In the data rows, the value 128 means zero.
Here are some numbered points:
Array([147, 107, 135, 157, 147, 141, 116, 102]) 0
Array([138,  99, 124,  69, 179, 168, 180,  84]) 1
Array([110, 157, 142, 184,  95, 112, 127, 133]) 2
Array([121, 116, 142, 140, 101, 154, 117, 119]) 3
Array([139, 133, 127, 104, 190,  99, 160, 138]) 4
Array([105, 162, 121, 152, 120,  73, 119, 141]) 5
Array([177, 100, 126,  75, 149, 117, 140, 101]) 6
Array([118, 126, 137, 137,  99, 123, 119, 128]) 7
Array([ 80, 159, 111, 188, 101, 101,  81, 157]) 8
Array([122, 130, 124, 157,  91, 105, 105, 129]) 9
Array([137, 142, 138,  93, 127, 151, 130, 101]) 10
Array([117, 130, 137, 134, 131,  90, 115, 182]) 11
Array([115, 114, 128, 132, 115, 152, 121,  72]) 12
Array([145, 131, 134, 119, 140, 130, 131, 119]) 13
New points follow, each followed by the number of its nearest point above, looking only along the 2 directions in which the numbered points spread most.
Array([125, 101, 125, 159,  84, 133,  98, 117]) 3
Array([114, 149, 122, 155, 125, 102,  95, 161]) 5
Array([117, 121, 128, 135, 101,  98, 130, 164]) 5
Array([115, 118, 122, 124, 118, 174, 132, 108]) 12
Array([155, 103, 128,  83, 181, 164, 176, 142]) 6
Array([125, 133, 134, 150, 124,  79,  97, 172]) 5
Array([113, 117, 118, 152, 113, 100, 117, 166]) 5
Array([101, 102, 120,  94, 159, 139, 175,  97]) 6
Array([133, 120, 153,  97, 122, 150, 130,  85]) 10
Array([123, 135, 119, 103, 112, 119, 122, 132]) 13
Array([133, 108, 136, 125, 145, 143, 123,  86]) 10
Array([143, 111, 133, 107, 170, 128, 154, 108]) 6
Array([124, 157, 140, 149,  73, 115, 139, 127]) 9
Array([ 79, 140, 133, 148,  63, 110, 112, 139]) 2
Array([135, 115, 141, 126, 105, 143, 131, 110]) 0
Array([134, 100, 119,  67, 193, 136, 143, 117]) 6
Array([162,  99, 105, 131, 177, 139, 157, 112]) 6
Array([139, 137, 148, 117,  80, 135, 150, 115]) 0
Array([121, 168, 165, 145, 152, 159, 115, 133]) 7
Array([112, 157, 140, 154, 131,  98, 116, 164]) 5
Array([135, 147, 119,  94, 125, 139, 125, 131]) 13
Array([126, 116,  92, 137, 120,  95, 112, 137]) 7
Array([145, 120, 108,  97, 120, 114, 130, 161]) 13
Array([110, 142,  93, 165, 152, 118,  83, 161]) 5
Array([124, 120, 140, 110, 120, 126, 113, 141]) 13
Array([135, 136, 138,  93, 119, 142, 153, 151]) 13
Array([137,  98, 153, 130, 171, 138, 133,  91]) 10
Array([135, 117, 105,  81, 174, 153, 162, 116]) 6
Array([143, 116, 165, 152, 153, 131, 126, 122]) 13
